[135 112 163  94 165 100] -> Q122
[134 113 167  94 172 100] -> Q79
[123 138  92 169  86 159] -> Q962
step -1: [86] | [85]
step +1: [112] | [113]
step +1: [169  86] | [170  87]
step -1: [134] | [133]

[150 100 163 167  93 157] : Q695
[154  88 168  81  82 165] : Q74
[128 125 128 128 126 128] : Q174
[105 161  93 167 103  98] : Q403
[150 100 163  94  93 157] : Q751
step -1: [167] | [166]
step +1: [150] | [151]

[141 157 139  99 121 147 126 134 129 141 135 131 120 100 150 129 134 113] -> Q234
[140 149 116 132 147 149 120 135 141 121 103 113 109 139 110 121 132 123] -> Q792
[140 149 116 132 147 149 120 135 141 121 103 113 109 139 110 121 132 127] -> Q404
step +1: [120 135] | [121 136]
step -1: [141 121] | [140 120]
step +1: [132 147] | [133 148]
step +1: [149 120 135] | [150 121 136]
step +1: [103] | [104]
step +1: [100] | [101]
step +1: [149 116] | [150 117]

[111 146 111  94] : Q40
[168  76  70  89] : Q686
[139 112 149 107] : Q797
[147 157 120 101] : Q100
[180  94 137 126] : Q130
step -1: [146 111] | [145 110]
step -1: [70] | [69]
step +1: [157 120] | [158 121]

[176 168 106  95  92] : Q160
[ 94  94 130 180 174] : Q837
[175 168 111 105  97] : Q678
[100  95 129 181 175] : Q707
[ 94  94 130 180  92] : Q906
[177 169 108  97  93] : Q266
[ 91  93 132 182 175] : Q146
[177 169 108  97  94] : Q449
step +1: [168 106] | [169 107]
step +1: [130 180] | [131 181]
step +1: [177] | [178]
step +1: [94 94] | [95 95]
step +1: [180] | [181]
step -1: [168] | [167]
step +1: [175] | [176]

[152 107 133 183 138 137 172] -> Q242
[140 111 115 103  95 160 186] -> Q878
[100 142 130  89 100 136 113] -> Q481
step -1: [183] | [182]
step -1: [100 142 130] | [ 99 141 129]

[ 91  87  89 146 154]  Q589
[127 130 129 132 131]  Q642
[113 109 111 142 146]  Q891
[120 117 116 143 151]  Q570
[156 158 157 112 105]  Q704
[178 179 176 111 100]  Q680
step +1: [157 112] | [158 113]
step +1: [127 130 129 132] | [128 131 130 133]

[149  96  91 124 154 111 153 154  91  87 148  92 165] = Q868
[165  92 106  92 160  91 171 105 125 121 160  95 141] = Q149
[103 117 119 152 167 154  97 171  85 125  97 123 109] = Q762
[164 135 169 124 102 143 161 158 167 144 170  96  90] = Q343
[143 110  84  86 170  87 125 126 153  91 151 128 114] = Q279
[125 131  99 128 140  88  91 165 168 139 150 105 167] = Q968
step +1: [92] | [93]
step +1: [103 117 119] | [104 118 120]
step -1: [ 99 128 140  88] | [ 98 127 139  87]

[129  96 123 121 123 110] : Q211
[127 135 123 106 140 111] : Q756
[175 126 109 115 107 132] : Q839
[116 136 110 116 140 102] : Q566
[171  97 161 123 136 139] : Q136
[116 142 117 144 122 127] : Q465
[146 120 147 125 146 142] : Q499
[116 136 100 116 140 102] : Q171
[151 108  91 124  89 102] : Q795
[122 170  99 151 150 136] : Q53
[120 154 119 114 134 136] : Q168
step -1: [114 134] | [113 133]
step +1: [126] | [127]
step -1: [110] | [109]
step +1: [146 120 147] | [147 121 148]

[118 141 158 139 161 100 120 128] -> Q387
[118 141 158 139 161 100 115 128] -> Q512
[127 138 128 126 149 121 119 123] -> Q519
[127 138 159 137 159 112 117 121] -> Q108
[122 152 159 142 172  94 112 121] -> Q61
[127 142 134 138 149 111 120 124] -> Q549
[122 153 156 145 164  99 112 123] -> Q305
[118 162 144 140 175  94 108 124] -> Q514
[134 141 150 128 145 128 119 118] -> Q485
[134 131 139 132 134 130 124 121] -> Q230
[122 154 150 135 163 110 115 123] -> Q361
step -1: [159 137 159] | [158 136 158]
step +1: [138 159 137] | [139 160 138]
step +1: [172] | [173]
step +1: [142 134] | [143 135]
step +1: [139 161 100 115] | [140 162 101 116]
step -1: [124] | [123]

[120  88 179 181] : Q835
[110  97 135 134] : Q175
[114 136 122 104] : Q925
step -1: [122] | [121]
step +1: [136] | [137]

[143 135 132 143]  Q80
[138  93 116 129]  Q12
[106 123  91  74]  Q842
[150 153 156  99]  Q228
[170 140 148 148]  Q615
[115 142 137 141]  Q722
[100 148  98 134]  Q602
[126 123 113 156]  Q994
step -1: [150] | [149]
step -1: [142] | [141]
step +1: [170 140] | [171 141]

[140 129 111  99  99 115 132 121 102  83  76  77  83  91  97 109 123 144
 169 176 163 156 147 151 157 152 136 123 118 119 120 119 122 123 131 146
 160 159 154 149 144] -> Q297
[ 99 102 115 127 129 107  83  72  75  83  91 100 110 125 151 166 175 167
 152 145 153 155 147 133 155 112 116 121 122 122 123 138 146 157 159 153
 147 145 139 125 108] -> Q84
[ 99 102 115 127 129 107  83  72  75  83  91 100 110 125 151 166 175 167
 152 145 153 155 147 133 117 112 116 121 122 122 123 138 146 157 159 153
 147 145 139 125 108] -> Q932
[113 116 120 119 124 122 141 149 158 158 155 150 146 135 124 108 105 108
 119 129 123 108  89  75  78  92 104 110 116 128 151 163 176 168 154 148
 152 156 151 138 119] -> Q2
[104  86  75  77  83 101 101 107 121 150 165 168 162 162 151 154 151 148
 135 126 119 115 115 115 115 121 131 147 158 161 155 151 140 136 125 113
 101  95 107 127 122] -> Q579
[158 152 151 140 131 111  99 100 112 129 121 100  82  75  79  91 102 108
 117 129 153 165 181 174 156 151 152 155 148 134 121 114 120 121 121 120
 121 136 151 156 164] -> Q841
step +1: [149] | [150]
step +1: [120 121 136 151] | [121 122 137 152]
step -1: [102 115 127] | [101 114 126]

[139  96 166  91 156 113] -> Q626
[138  94 166  89 157 116] -> Q936
[125 158 125 152 122 134] -> Q749
[138  95 165  91 155 113] -> Q760
[135  94 162  88 157 111] -> Q838
[137  96 166  88 158 111] -> Q643
[138  95 166  90 156 149] -> Q737
[134 106 137 121 125 130] -> Q815
[139  96 166  91 155 113] -> Q486
[138  94 166  89 157 111] -> Q748
[137  95 164  92 156 114] -> Q64
[138  95 166  90 156 113] -> Q862
step +1: [134 106 137] | [135 107 138]
step +1: [137] | [138]
step -1: [166  91] | [165  90]
step +1: [166] | [167]
step -1: [138] | [137]
step -1: [ 96 166  91 156] | [ 95 165  90 155]

[125 110 121 140] : Q924
[132 141 131 118] : Q897
[118  86 115 157] : Q46
step +1: [132 141 131] | [133 142 132]
step -1: [110] | [109]
step +1: [132] | [133]
step +1: [118] | [119]

[126 130 133 124 137 157 127 144 149 139 138 148 136 110 130 115 141 122
 135 133 141 116 114 128 136 105]  Q470
[139 129 140 135 125 118 130 109 118 132 130 108 138 130 132 153 119 134
 123 122 112 148 115 150 123 129]  Q543
[129 138 126 110 147 121  99 126 106 126 134 103 121 136 141 129 123 131
 131 121 119 118 116 124 124 146]  Q959
[139 129 140 135 125 118 125 109 118 132 128 108 138 130 132 153 119 134
 123 122 144 148 115 150 123 129]  Q196
[139 129 140 135 125 118 130 109 118 132 130 108 138 130 132 137 119 134
 123 122 112 148 115 150 123 129]  Q28
step +1: [118] | [119]
step -1: [129 140] | [128 139]

[145 118 136 145 119]  Q588
[127 120 134  88 127]  Q755
[129 182 150 119 162]  Q9
[112 136 138 149 172]  Q464
[122 113 116 124 102]  Q29
[151 135  97 111 156]  Q852
[133 128 162 114 147]  Q399
[131 157 118  92  86]  Q364
step -1: [138] | [137]
step +1: [129 182] | [130 183]
step -1: [131] | [130]
step -1: [134  88] | [133  87]
step +1: [145] | [146]
step -1: [92] | [91]
step -1: [136 138] | [135 137]

[126 175 175 135 144 128 129] -> Q427
[125 135 131 127 130 107 117] -> Q730
[125 135 131 127 130 130 131] -> Q132
[123 123 112 116 117 135 132] -> Q548
[132 121 128 130 129 123 126] -> Q355
[132 148 165 143 146 118 124] -> Q931
[174  91 181 184 186  71  98] -> Q381
[174  91 181 184 186  71 133] -> Q621
step -1: [ 91 181 184] | [ 90 180 183]
step -1: [125 135 131] | [124 134 130]
step -1: [ 91 181 184 186] | [ 90 180 183 185]

[135 136 158 104 159 107 137 181 147  93] -> Q274
[135 117 158 104 159 107 137 181 147 163] -> Q102
[135 117 158 104 159 107 137 181 147  93] -> Q212
step -1: [158] | [157]
step +1: [104 159] | [105 160]
step +1: [117 158 104] | [118 159 105]
step -1: [107 137 181] | [106 136 180]
step -1: [135 117 158] | [134 116 157]

[129 122 147 143 105 121 109 148 133 126 139 149  95 131 114 125 128 107
 113 116 140 108 123 172 142 126 158 125 126 123 114 155 153 122 150 140] = Q179
[144 142 153 119 138 146 150 145 130 119 126 168 129 142 121 141  90 152
 101 135 133 115 113 122 134 131 135 107 120 140 131 162 142 134 136 103] = Q739
[146 105 151 124 130 132 159 177 143 115 132 148 137 142 120 135 103 134
 122 135 136 104 128 135 132 114 121 104 131 146 136 125 157 156 138 141] = Q534
[144 127 156 134 118 132 135 166 141 117 132 158 108 137 113 133 110 125
 105 124 145 102 127 155 139 118 149 115 128 129 119 161 158 140 146 129] = Q172
[122  98 141 115 135 127 149 137 117 131 140 155 152 146 130 133  99 140
 131 138 111 121  98 124 135 142 113  94 112 164 149 107 139 124 140 136] = Q966
[135 176 132 127 135 145 120 107 126 126 116 143 111 124 126 136 120 143
 102 126 136 135 127 118 128 133 148 139 125 110 114 178 116 117 123  88] = Q531
step +1: [135] | [136]
step -1: [145 130 119 126] | [144 129 118 125]
step +1: [117] | [118]
step +1: [124 145 102] | [125 146 103]
step -1: [104] | [103]
step -1: [138] | [137]
step +1: [105 151] | [106 152]

[140 125 147 122 145 117 146 124] : Q94
[106 125 139 185 118 143 112 117] : Q33
[152 132 119 120 131 102 144 108] : Q999
[106 125 139 185 123 143 112 117] : Q705
[112 124 148 183 122 131 122 129] : Q516
[152 132 119 120 131 102 149 108] : Q567
step +1: [124 148] | [125 149]
step +1: [152 132 119] | [153 133 120]
step -1: [123 143] | [122 142]
step +1: [106] | [107]
step +1: [185 118 143] | [186 119 144]

[102  81 100  89] : Q272
[ 95  94 119  92] : Q987
[123 115 109 101] : Q984
[117 105 102  91] : Q716
[109 109 128 116] : Q106
[117 105  96  84] : Q425
[117 129 132 113] : Q901
[101 106 111  77] : Q112
[ 95  94 118  93] : Q909
[106  84  97  88] : Q81
[103 100 122 107] : Q417
step +1: [96] | [97]
step -1: [100 122] | [ 99 121]
step +1: [ 94 119] | [ 95 120]
step -1: [106 111] | [105 110]
step -1: [97] | [96]

[132 121 125 122  86 116 123 131 114 129 127]  Q197
[127 131 131 128 145 130 128 130 132 129 130]  Q213
[132 133 129 117 127 123 121 136 125 134 130]  Q473
[125 125 128 138 133 131 135 120 130 122 127]  Q798
[121 129 121 141 138 146 138 115 143 119 122]  Q945
[134 126 135 117 119 111 119 139 113 136 134]  Q955
[134 137 127 126 141 125 132 123 123 127 125]  Q128
[125 122 132 126 124 126 121 137 130 133 133]  Q134
step -1: [121 141] | [120 140]
step +1: [121 141 138 146] | [122 142 139 147]

[ 74 115 166  83 102 155 135 150] -> Q754
[ 76 105 157  92  97 104 128 166] -> Q345
[ 74 113 165  84 100  92 134 153] -> Q574
[ 76 106 160  91  97 164 129 164] -> Q871
[ 75 111 164  85  99 179 132 156] -> Q244
[ 75 109 162  87  99 100 131 158] -> Q314
[ 77 103 156  94  96 175 127 168] -> Q437
step -1: [74] | [73]
step +1: [175] | [176]
step +1: [109 162  87  99] | [110 163  88 100]
step +1: [105 157  92  97] | [106 158  93  98]
step -1: [ 99 179 132] | [ 98 178 131]
step -1: [165  84] | [164  83]

